(in the rows, 100 means zero)
The rows of Z fall into 4 groups, and each row is roughly a mix of its group's hidden directions.
Z (140 x 11):
110,103,90,87,96,115,64,106,65,84,79
88,94,83,80,91,101,95,78,54,85,104
92,101,145,87,100,97,95,122,118,119,118
80,138,107,114,123,125,99,110,118,93,110
100,85,130,74,84,127,126,97,95,118,107
65,82,75,93,125,117,98,101,83,108,117
116,91,117,101,93,140,90,95,66,82,101
76,82,123,122,138,97,106,105,118,101,112
99,143,105,112,95,96,76,117,104,73,86
79,87,145,95,90,114,93,111,103,112,123
111,119,121,132,106,101,116,116,131,107,116
105,114,121,73,109,111,81,127,129,113,111
98,121,57,105,104,88,110,111,124,118,83
100,63,137,114,112,92,98,88,79,89,101
108,78,63,103,83,112,122,91,108,115,77
113,130,82,99,123,81,75,110,109,105,74
68,99,75,116,125,84,110,105,116,126,99
125,99,108,130,118,110,127,106,129,97,115
71,97,107,80,111,104,94,107,79,96,143
128,101,110,134,88,94,113,101,123,107,71
100,115,100,91,92,111,59,75,108,86,72
91,90,107,88,57,102,109,117,111,129,115
77,113,93,110,132,106,110,116,132,122,106
124,80,113,74,64,94,105,80,89,91,106
113,65,106,84,93,60,114,87,93,99,94
122,102,126,64,79,97,87,81,93,95,82
127,92,83,137,112,104,133,103,107,95,92
66,93,65,104,115,84,102,105,108,127,90
103,100,153,92,103,98,95,121,97,102,121
76,105,137,84,114,113,100,107,111,91,131
120,83,98,81,64,104,85,90,83,83,78
113,125,80,93,98,95,110,81,106,55,106
109,84,146,85,72,85,92,98,94,101,102
125,101,92,95,104,99,126,82,140,87,82
123,92,110,116,60,121,102,116,80,88,93
84,123,76,101,133,106,102,123,121,120,104
106,122,140,77,94,113,112,84,124,100,98
115,135,87,90,61,106,90,90,103,91,85
91,82,90,94,80,78,90,105,130,120,68
98,70,96,132,89,83,131,89,110,117,97
108,106,89,136,120,131,103,79,84,87,107
82,77,93,130,128,101,119,103,123,114,89
88,90,51,107,87,108,105,102,95,109,72
107,129,107,96,74,65,84,106,108,106,76
84,80,69,116,104,123,129,81,96,90,108
114,69,131,80,111,114,104,84,83,117,88
132,91,101,108,82,88,95,75,62,101,96
137,82,91,126,112,95,121,90,80,84,96
89,111,97,109,116,107,101,135,133,129,106
107,70,111,118,91,79,136,86,111,105,117
114,138,62,82,96,108,82,101,97,104,104
116,84,77,113,142,82,120,95,95,106,100
99,74,72,72,105,112,101,74,81,88,86
117,76,116,106,68,84,106,80,88,102,72
61,118,99,94,101,129,108,96,103,114,128
88,74,124,108,113,128,111,86,97,79,125
68,85,76,101,95,128,94,90,70,111,100
128,120,104,92,143,81,100,108,111,87,103
97,130,110,128,127,125,81,100,90,94,114
117,90,89,87,54,96,112,94,94,106,73
96,92,117,119,104,60,101,124,102,114,73
93,77,95,119,71,69,112,88,103,102,73
107,77,138,105,82,82,91,88,83,75,100
141,76,104,109,93,116,107,85,84,77,88
89,109,137,98,110,125,100,97,88,81,131
108,124,115,66,76,99,91,109,114,124,83
69,105,115,91,129,107,100,127,124,98,118
102,71,103,112,90,104,98,72,71,68,105
100,106,68,128,119,94,100,86,89,66,92
123,93,117,111,131,82,115,115,130,94,113
92,121,111,114,127,100,91,135,112,104,129
102,74,84,102,85,71,132,79,105,97,84
122,102,95,122,67,101,112,81,84,103,69
88,119,61,109,127,116,87,118,112,106,95
112,62,63,113,114,98,97,103,86,88,89
119,81,100,111,94,110,84,95,82,101,52
60,129,78,92,85,105,93,102,99,115,115
80,107,70,92,118,128,107,121,128,97,103
93,108,80,97,147,107,99,109,81,110,122
111,114,120,138,74,97,94,114,105,116,79
119,111,96,96,62,70,83,91,99,95,75
96,72,138,93,96,101,99,115,101,135,110
116,98,95,101,59,107,99,76,85,95,69
125,101,102,104,107,118,72,93,60,81,99
100,96,146,83,81,96,88,87,89,98,76
105,124,94,126,135,119,73,89,100,91,93
110,127,76,133,105,87,91,80,113,111,79
69,111,82,109,115,116,93,113,129,116,124
71,95,115,93,81,122,91,94,64,105,120
103,66,109,124,129,93,93,118,83,119,109
78,88,98,125,126,85,108,103,136,115,88
96,70,132,94,80,111,115,99,92,98,133
112,73,120,81,61,79,102,109,107,105,89
82,71,104,118,113,125,119,77,77,94,90
118,88,120,77,63,93,104,80,94,79,108
129,91,64,86,78,84,90,92,84,105,87
118,117,68,114,74,114,99,93,94,86,71
95,89,124,137,95,113,109,73,109,76,90
108,126,125,96,113,69,77,105,112,91,77
121,82,100,99,95,85,116,69,71,73,98
66,114,83,74,98,111,93,84,106,120,76
112,63,97,102,85,125,112,81,79,78,105
84,119,77,117,93,127,101,76,75,81,94
97,65,78,98,104,62,106,92,90,112,84
81,87,86,111,110,94,119,102,140,125,84
92,104,87,55,105,121,100,115,102,105,130
132,110,77,113,77,103,99,78,74,104,83
91,97,62,103,68,115,113,92,103,97,71
64,92,62,78,109,107,106,83,95,106,109
119,76,112,78,62,90,92,93,81,87,88
73,122,62,109,119,116,114,83,103,98,97
107,58,103,110,100,101,114,73,78,80,107
100,97,82,70,101,99,92,116,139,120,81
120,91,139,87,108,91,95,94,95,72,126
73,126,106,102,83,96,96,127,130,117,111
99,65,79,118,112,114,119,81,86,85,119
114,76,121,107,84,71,108,76,77,83,98
104,96,72,105,107,100,91,72,84,94,58
101,61,76,91,99,88,106,77,87,101,73
112,84,126,119,84,73,129,81,100,86,104
78,108,101,125,116,97,119,87,66,93,126
121,117,94,132,105,94,78,70,83,84,100
105,84,84,139,131,78,110,99,92,111,95
100,124,119,118,124,104,102,108,73,66,92
124,88,75,69,89,81,91,107,72,114,102
129,89,134,125,76,91,91,99,105,89,86
121,97,68,68,82,124,110,88,96,113,104
125,65,84,111,94,81,124,85,96,83,107
127,76,106,63,72,100,103,118,93,98,99
99,111,90,126,133,79,95,88,104,66,91
99,51,86,78,93,89,116,110,104,113,94
104,138,122,81,80,101,71,109,97,97,86
80,109,68,98,125,84,106,106,131,118,96
109,67,84,102,74,85,102,82,70,91,87
95,132,81,88,87,97,105,96,120,113,62
81,107,95,127,94,78,117,105,130,130,96
101,64,78,89,83,88,107,74,76,93,88
108,78,104,120,92,85,117,84,117,119,63
92,146,90,89,82,97,78,115,120,98,100
92,85,63,86,83,92,114,68,101,103,80

In each list below, two rows fit none of the groups, and each other row fits one group, some only roughly. Which are they? Name them in the order they come.
    K466: 122,108,61,118,105,125,98,87,76,92,96
    K282: 114,137,113,118,115,134,96,102,117,92,107
    K347: 93,83,110,109,73,116,107,92,140,111,78
    K384: 104,96,108,111,78,73,81,88,82,81,65
    K326: 124,123,81,83,99,106,85,83,84,65,109
    K967: 95,93,61,98,82,81,101,117,90,133,93
    K294: 118,82,119,143,83,77,110,104,100,99,92
    K849: 100,66,112,76,66,113,113,86,95,87,108
    K643: 108,65,111,102,73,117,113,69,97,85,95
    K647: 98,77,80,102,103,93,112,59,105,98,69
    K727: 96,132,86,120,141,106,85,114,103,105,109
 => K347; K967
    K592: 68,88,81,102,110,70,128,107,91,119,110
    K853: 132,91,107,125,123,88,99,83,77,88,120
    K504: 88,108,74,83,134,85,86,118,119,117,111
    K484: 97,141,92,91,105,125,79,103,110,78,118
    K26: 90,53,91,121,118,96,117,109,112,97,87
    K191: 102,122,94,85,99,144,88,110,78,88,115
    K343: 113,82,131,89,89,93,103,128,102,126,124
    K811: 78,88,91,87,108,68,102,92,119,125,71
    K229: 121,109,78,103,97,76,64,101,89,104,72
    K851: 71,96,68,106,122,96,94,86,87,111,72
    K359: 110,115,146,91,107,85,99,110,129,107,95
    K943: 90,51,124,100,104,96,119,88,98,103,112
 => K853; K851
    K749: 114,108,102,80,107,82,104,123,133,134,106
    K127: 76,123,61,106,121,88,80,100,88,103,93
    K876: 86,87,128,74,85,103,119,94,130,117,114
    K476: 81,130,108,94,126,107,86,134,106,89,114
    K285: 96,82,102,111,57,93,84,90,84,93,72
    K104: 75,124,91,105,108,102,105,128,136,112,86
    K549: 131,92,109,104,109,113,103,101,57,79,113
    K908: 112,138,80,104,75,85,98,108,120,117,85
    K251: 112,127,104,98,123,95,103,97,91,54,114
    K973: 84,83,117,141,84,80,117,104,85,106,110
    K243: 101,108,54,90,105,94,91,85,124,114,80
    K864: 121,86,119,74,82,119,84,85,68,97,100
    K456: 94,127,109,93,94,88,67,117,104,117,67
 => K127; K908
    K33: 92,87,81,106,85,91,112,113,137,119,72
    K162: 124,97,125,113,57,101,94,102,108,110,79
    K735: 100,122,107,75,69,110,82,94,118,98,70
    K317: 100,63,106,101,135,108,103,111,86,90,126
    K393: 101,112,110,109,127,84,107,125,123,97,135
    K704: 123,86,135,64,88,102,99,93,104,103,118
    K675: 101,98,97,106,117,91,97,63,61,78,105
    K778: 110,104,141,92,62,101,97,95,94,81,106
    K841: 78,77,72,86,134,84,104,92,108,113,89
    K256: 105,111,62,87,94,93,88,99,131,124,82
 => K162; K735
    K763: 66,98,71,122,93,104,104,112,122,123,107
    K125: 106,136,121,91,108,115,82,110,83,72,113
    K531: 104,70,105,105,105,73,111,106,105,140,81
    K552: 103,69,61,101,131,87,95,115,99,105,102
    K688: 100,146,70,91,101,85,97,107,115,109,109
    K101: 119,110,107,83,55,84,102,86,93,109,79
    K845: 109,75,72,89,102,84,125,78,72,91,96
    K559: 118,135,74,81,94,86,78,104,112,93,85
    K662: 66,94,109,102,70,91,105,99,122,129,84
    K314: 116,89,124,102,89,121,126,89,105,71,126
 => K688; K314
    K327: 120,103,85,124,94,69,95,99,87,114,66
    K986: 87,138,81,81,106,107,87,119,129,95,100
    K889: 98,126,103,98,130,122,110,99,139,108,93
    K61: 87,101,85,83,123,101,66,113,66,110,106
    K655: 132,99,123,99,61,97,95,89,76,98,104
    K966: 123,115,98,88,98,83,72,99,78,102,63
    K695: 117,80,71,111,123,76,74,90,89,105,90
    K411: 112,104,52,110,121,113,87,101,80,92,102
    K353: 87,91,140,100,70,95,121,83,114,108,91
    K810: 83,144,94,86,92,86,81,118,104,100,121
    K414: 97,106,127,104,105,146,121,85,112,106,107
    K612: 122,98,60,78,96,117,93,77,83,91,96
    K388: 118,63,126,100,89,80,106,99,104,89,72
 => K655; K388
    K365: 108,112,80,91,85,136,111,83,87,69,92
    K857: 110,117,145,126,95,108,93,110,118,95,112
    K773: 103,130,114,80,68,105,79,125,96,108,110
    K705: 94,49,107,106,114,117,120,95,91,96,108
    K67: 99,117,52,117,112,97,100,80,106,103,118
    K23: 107,144,115,86,70,87,83,98,103,96,94
    K403: 109,117,114,98,130,118,91,127,91,101,133
    K351: 90,114,90,100,70,75,83,111,130,123,90
    K386: 85,99,76,116,95,113,107,64,92,66,94
    K880: 68,123,110,85,95,97,74,125,99,91,123
 => K67; K880
    K247: 101,139,113,92,124,121,82,120,116,96,101
    K489: 94,121,75,91,89,128,85,118,98,100,135
    K758: 105,126,99,93,90,92,64,119,73,80,110
    K324: 64,131,87,81,101,74,92,92,95,108,88
    K62: 113,98,128,90,72,102,77,76,84,77,90
    K85: 109,107,121,94,121,92,83,124,137,121,102
    K132: 128,87,92,65,79,115,108,83,78,102,92
    K654: 114,109,141,91,72,102,107,90,117,78,110
    K274: 113,102,96,119,91,57,93,91,102,120,70
    K914: 100,94,133,75,61,112,113,102,88,92,99
    K491: 90,109,111,137,107,109,102,84,68,73,100
    K337: 86,145,120,109,86,103,97,107,126,92,88
    K459: 100,81,115,93,70,88,108,83,63,81,105
    K872: 111,105,69,117,120,105,114,67,81,82,93
    K123: 112,140,93,126,85,96,91,102,106,101,68
 => K324; K491
    K42: 119,134,114,92,75,83,83,107,128,99,91
    K55: 86,90,107,76,125,126,104,96,105,101,139
    K579: 108,107,81,132,80,119,100,106,122,100,68
    K435: 72,124,115,84,80,123,83,82,118,90,100
    K697: 91,91,133,121,135,95,109,112,96,82,115
    K684: 84,63,95,96,96,129,108,78,78,111,88
    K934: 79,90,69,77,92,115,110,92,72,91,121
    K334: 77,128,96,74,125,116,76,102,114,108,110
    K862: 119,109,119,132,104,78,76,88,77,85,97
    K11: 75,98,115,110,61,102,93,104,66,97,110
    K397: 107,103,57,103,109,100,103,89,96,115,62
 => K42; K934
    K194: 84,77,71,116,110,106,99,81,74,77,86
    K587: 104,93,113,95,75,104,87,78,60,74,98
    K896: 122,87,118,67,65,86,101,98,103,117,93
    K292: 114,81,108,130,86,64,96,101,78,91,85
    K154: 78,82,126,91,86,111,124,118,127,100,119
    K840: 97,83,58,92,112,81,85,101,90,100,71
    K850: 92,104,82,77,137,98,91,84,70,97,116
    K57: 91,137,80,92,109,118,93,124,118,111,120
    K143: 116,75,114,107,68,97,115,72,78,101,88
    K395: 118,121,87,75,94,87,85,105,121,131,79
 => K194; K154
